In the rows, 128 means zero.
Each named turn below is shown by a few rows before and after it. Which turns, in which order, take the first row of each later pair to the second? The first pair is answered.
D:
[102 112 151 138 134 133 124 134 114 141 127 131 119  99 153] -> [119 118 121 155 136 130 118 141 108 138 125 135 129  97 163]
[112 114 160  88 137 146 154 136 131 137 119 111 124 114 105] -> [144 141  85 116 153 128 139 138 118 153 104 122 151 111 133]
[129 183 137  85 145 100 112 106 186 154 120  99 129 107 126] -> [170 199 100 133 125 114 111 137 175 100 141 109 133 114 129]
U:
[111 131 161 112 118 129 115 124 143 132 135 128 124 137 117] -> [109 129 151 102 119 141 130 141 142 137 129 131 133 131 117]
[145 164 101 142 111 132 131 158 143 120 145 125 135 120 119] -> [150 162  97 147 110 126 127 156 140 117 143 123 133 116 123]
[135 124  81 157 122 145 100 142  93 132 123 174 139 146 135] -> [139 126  95 165 119 131  87 127  98 125 130 176 123 151 139]
T:
[134 133  99 135 139 168 170 162  98 107 152 157 155 137 107] -> [ 95 164 146 106 159 108 127  99 143 177 152 141 135 128 105]
[122 150  86 140  93 187 128 177 130 113 158 156 130 127 119] -> [ 88 174 125 119 115 130  82 109 166 177 158 147 113 124 120]
[119 151 127 146 128 124 109 130 120 116 158 113 130 146 125] -> [120 155 128 143 130 130 116 136 122 112 158 111 132 142 119]
[107 105 160 155 110 126  97 107  91 134 142 139  98 150 125] -> [118 133 149 124 102 169 150 167 120 101 151 124 117 124  98]
E:
[157 111 143 115 138 134 168 153 125 104 119 125 137 121 133] -> [115 123 173 103 118 142 146 146 144 127 147 137 128 128 113]
[108 101 149 141 116 135 103 122 107 135 142 142 115 141 133] -> [140  94 137 153 132 123 113 118 100 113 124 130 116 135 147]
[ 79 164  97  93 130 149 158 150 145 177 173 131 177 144  87] -> [160 183 131 149 160  58 128  87 171 117 162  93 134 138 113]
G:
[ 76 136 149  70 154 134 124 119 173 201 124 116 143 113 120] -> [ 96 101 187  70 167 124 144 106 162 165 109  96 126 114 125]
[116 183 139 141 123 121 151 150 179 119 143 121 117 110 104] -> [102 157 110 111 135 148 178 170 154 141 120 126 141 103 113]
[112  85 138  90 118 183 197 168 120 107 121 134 125 118 101] -> [135 124 186 134 102 142 154 134 161  65 157 123  87 129  88]
[157 134 147 175 108  99  90  92 129  85 154 134 103 147 138] -> [114 154  65 146 104 141  95 132 115 158 149 162 155 141 141]
Now pairs of rows:
Each pair is two turns apart.
[ 62 127 109 117 117 131  94 108  90 179 181 186 127 157 133] -> [152 144  97 185 129  90  87  95  92  94 176 169 109 157 156] => D then E
[ 80 106 121 115 110 166 155 157 156 131 155 148 139 112 116] -> [117 131 162 138 126 111 134 118 193 101 159 122 106 106 118] => E then U
[120 145 147 131 114 135 123 119 146 118 150 129 103 126 111] -> [148 150 132 140 135 108 122 106 145 116 132 122 103 120 127] => G then E
[120 124 161 141 119 107 115 105 134 115 139 125 104 144 115] -> [123 117  89 127 140 119 134 125 105 151 106 135 139 134 139] => D then E
[167 141 133 164 109 126 122 127 144  76 142 110 120 124 139] -> [ 97 132 161 108  90 165 133 145 153 124 153 123 129 122 114] => G then D
[138 140  65 173 137  92  98 110 107 165 133 143 162 141 171] -> [154  67 153 168 116 141 159 137  89  68 143 121 130 148 143] => G then D
[168 150 123 187 119 109 121 111 142  94 141 156 120 162 141] -> [155  91 129 154 125 157 172 145 102  85 115 154 133 157 140] => E then G
[112 170 114 111 104 160 119 167 163 134 159 141 144 127 103] -> [144 157  82 117 120 163 142 182 143 119 132 131 157 120 118] => E then E
[107 127 146 129 125 111  96 100 131 153 145 131 108 137 131] -> [148 140 110 102 148 129 156 143 139 129 110 104 133 105 131] => E then T
[153 123 155 164 108 121 137 120 115  92 142 143 119 147 123] -> [130 164 147 110 141  95 140 104 150 163 116 124 134 117 126] => T then D
[145 169 110 108 110 132 134 126 152 129 129 129 155 140 127] -> [130 131 137 131 108 115 104  90 126 130 130 142 132 164 140] => D then T
[107 146 133  98 134 157 149 113 144 169 113 124 162 113  94] -> [132  92 149 157 134 124 116  66  96 129 110 133 132 149 122] => T then G
[110 103 151 121 141 104 123 119 103 170 130 125 124 124 134] -> [138  99 125 133 149 105 138 130  91 150 113 120 130 119 145] => G then E
[126 172 146 141 124  60  90 131 167 167 145 118  94 130 102] -> [113 140  68 110 129 120 137 187 111 196 109 135 146 123 115] => D then G
[135 152 108 182  89 108 110 171 121  82 137 121 123 164  91] -> [ 59 132 160 102 104 108 115 142 133 170 117 116 119 152  78] => D then G
[149  94  99 155 133 134 147 133  90 105 117 130 145 143 149] -> [149 169 141 128 127 121 146 137 172 102 144 105 133 119 113] => G then T
[145 150 141 106 186 111 110  93 190 143 118 120 122 103 126] -> [154  92  76 156 170 140 104 111 105 132 111 160 144 135 156] => G then T
[116  95 187 109 129 114 118 105 134 129 127 130 107 120 131] -> [140 131 120 137 141  87  90  97 132 152 120 138 121 120 155] => D then U
[146 186 115 138 161 110 113 127 163 134 113 110 149 116 132] -> [130 119 188 154 126 143 119 127 135  78 140 120 116 144 115] => T then D
[115 121 121 162 114 123  95 116  94 124 149 151 123 149 138] -> [110 116 111 158 111 133 102 124  90 128 147 155 128 149 136] => E then E
[112 115 162 119 147 111 111  93 130 152 134 121 112 135 133] -> [150 131 145 148 145  97 109  96 134 117 137 118 110 134 140] => E then G
[102 177 127 129 142 118 123 110 147 122 143 134 158 127 111] -> [ 96 170 136 128 137 121 126 110 148 119 149 135 153 127 104] => D then D
[145  67 161 126 111 123 141 128  85 118 126 138 123 159 120] -> [156 105 156 147 117  76 100  94 108 137 129 138 112 159 128] => D then G
[142 191  97 133 154 110 129 136 140 159 112 109 140 111 136] -> [136 130 131 103 169 129 172 138 110 147  84  95 134 105 136] => E then G
[191 111 135 156 110 139 108 128 131  48 131 152 124 135 135] -> [ 87  92 144  64 120 167 113 123 127 168 117 164 151 127 120] => E then D
[157 140 184 168 109 128 107 129 145  46 153 100 104 156 124] -> [ 82 139 185  71 159 109 110 100 158 180 105  91 129 131 128] => D then U
[119 108 111 148 108 170 108 164  88  88 124 146  90 151 104] -> [130 105 152 129 157  98  96  96 107 119  84 116  71 139 124] => D then E
[150 159 117 142 123  93  76 122 143  99 147 124 139 106 141] -> [114 125 183 100 117 118 103 120 150  96 150 117 124 104 118] => T then D
[146 202 144 173 114  90 100 102 185 111 157 102 100 130 104] -> [ 82 197 139 136  89 147 108 138 177 157 177 128 119 137  80] => E then E
[142 105 132 140 121 132 119 125 106 110 135 132 114 144 135] -> [130 153 124 122 116 142 125 146 147 123 153 125 123 130 114] => G then T
[110 109 189 148 133  95  92  56 114 157 123 122  94 144 140] -> [111 127 195 145  83 175 137 145 130  88 172 129 103 140  99] => T then E
[144 149 158  99 120 137 176 118 181 113 124 104 109 126 101] -> [156 174 136 116 113 136 169 124 188 109 133 109 114 129 101] => E then G
[103  76 107 130 113 179 150 150  78 126 118 142 144 146 137] -> [104  86 154 117 153 102 115  76 107 165  93 117 119 135 149] => G then D
[ 84 150 143 110 142  95  89  88 151 182 129 124 122 119 132] -> [111  87  78 149 124 153 117 141  69 135 125 157 145 142 152] => U then T
[141 146 112 133 167  82  78 115 131 128 121 113 141  88 154] -> [134 145 167 140 128 121  94 141 148  69 162 115 119  99 116] => D then U
[163 164 111 127 164  65 138 103 132 141  99 118 123 142 139] -> [107 132  87 109 139 121 138 131  91 186 109 154 146 158 136] => E then T
[105 110 170 130 131 111 124 122 112 111 134 128 104 116 150] -> [ 90 106 170 119 127 128 129 131 108 120 139 136 114 115 141] => E then E
[119 194 171 120 106 112 115 123 200 106 165 101 100 111 102] -> [ 76 113  85 137 120 116  76  98  89 191 127 159 131 152 157] => G then T
[ 76 143 165 113 110 141 114 127 141 150 142 130 123 143 111] -> [149 151 160 146 141  91 118 101 146 101 112 101 109 133 136] => U then E
[113 130 123 135 127 122  92 114 171 130 146 122 113  90 142] -> [117 123 119 129 139 115  99 107 165 140 134 118 116  88 151] => G then E
[124 120 110 158 129 120 113 133 120 130 113  92 145 106 125] -> [108 111 135 141 131 122 119 122 124 140 110  90 138 103 119] => D then D
[184 118 117 132 166 104 161 139 130  95  95  95 132 118 142] -> [165 105 171 117 157 108 164 128 143  86 107  90 114 120 125] => D then U
[137 182 132 121 138  96 106 110 160 136 126 101 126 111 129] -> [ 97 129 101 136  97 162 105 147  99 143 147 150 142 145 130] => T then E
[124 119 153 151 107 138 132 116 133 122 149 125 125 153 112] -> [123 100 155 125 133 129 150 104 120 142 117 110 129 141 121] => E then D
[141 142 125 134 115 103 123 129 129 131 143 137 112  95 118] -> [149 126 114 126 123 112 147 143 114 128 127 137 123  90 123] => D then E
[153  80 129 152 128 141 125 156  98  88 130 123 100 123 144] -> [125  78 151  96 144 150 149 158 112 121 113 108 108 107 131] => D then T
[119 178 182 130  89 125 132 130 167 106 169 142 123 152 104] -> [103 133 166 156  96 104  95  92 115 141 157 168 120 177 134] => U then T
[124 110 145 144 122 129 107 115  94 124 129 153 110 140 131] -> [129 148 146 102 130 150 148 152 135 122 128 128 127 109 108] => E then T
[116 208  66 150 129 139 103 153 176 189 151 137 167 110 132] -> [135 181 181 163  99 153 122 149 200  87 187 111 112 117  97] => E then D
[ 84 123 117 102 149 117  87 113 118 157 102 149 132 126 136] -> [106 143 103 149 112 140  78 144 120  97 142 163 128 141 120] => D then E
[186 161 150 119 139 155 148 185 161 111 128 121 132  87  79] -> [173 147 133  86 167 142 154 168 147 159  92 119 147  75  95] => D then U
[117 103 141 125 155  93  90  87 137 225  85 134 154 110 145] -> [128 118 163 144 153  76  75  73 153 203 100 131 134 115 141] => G then G
[158  62 146 159 130 148 141 125 100  57 130 127 119 147 137] -> [118 126 172 148 137  85  72  66 160 132 151 132 103 145 130] => D then G
[150 198 104 127 144 100 108 118 177 142 137 107 140 121 122] -> [167 172  58 130 152 119 131 142 139 139 115 114 161 120 141] => E then U
[165 137 171 157 121 119 143 120 165  88 128 118 120 111 110] -> [168  88 123 171 135 123 145 119 100 101  98 138 140 126 143] => D then T
[128 145 108 114 133 123 131 139 138 152 128 129 143 118 132] -> [142 110 134 116 145 112 139 119 119 134 111 120 132 121 144] => G then T
[127 165 101 148 132  84 109 111 112 142 120 133 148 124 157] -> [124 186 110 130 134  85 120 119 131 149 123 123 150 113 148] => T then T
[162 110 154 160 125 130  82 123 127 100 163 130  81 155 140] -> [115  60 155  91 137 171 125 144 103 148 130 128 105 144 135] => E then D
[141 128 132 151 123 145  90 144 122 127 151 120 110 141 136] -> [150 116 116 145 129 155 107 157 109 125 137 116 123 140 142] => E then G
[156 138  77 134 111 122 135 169 113 103 143 131 135 110 136] -> [113 151  99 121  91 136 117 165 130 131 170 142 131 116 112] => E then U
[129 130 113 136 138 136 126 135 122 140 138 132 126 134 129] -> [130 129 131 122 147 133 138 131 137 137 129 118 121 123 124] => G then T
[133 155 188 165  95 123 103 107 169  80 132 111  91 147 160] -> [170 133 119 143 124 155 173 160 135  67  79  98 132 125 178] => U then E
[144 160 102 126 135 135 120 163 143 145 137 162 141 126 151] -> [172 137 156 141 144 116 126 138 148  97 132 139 110 128 151] => G then G
[147 144 130 122 113 142 144 149 130 107 137 125 110 118 121] -> [125 144 137 128 119 109 104 111 129 146 132 135 103 128 132] => G then T
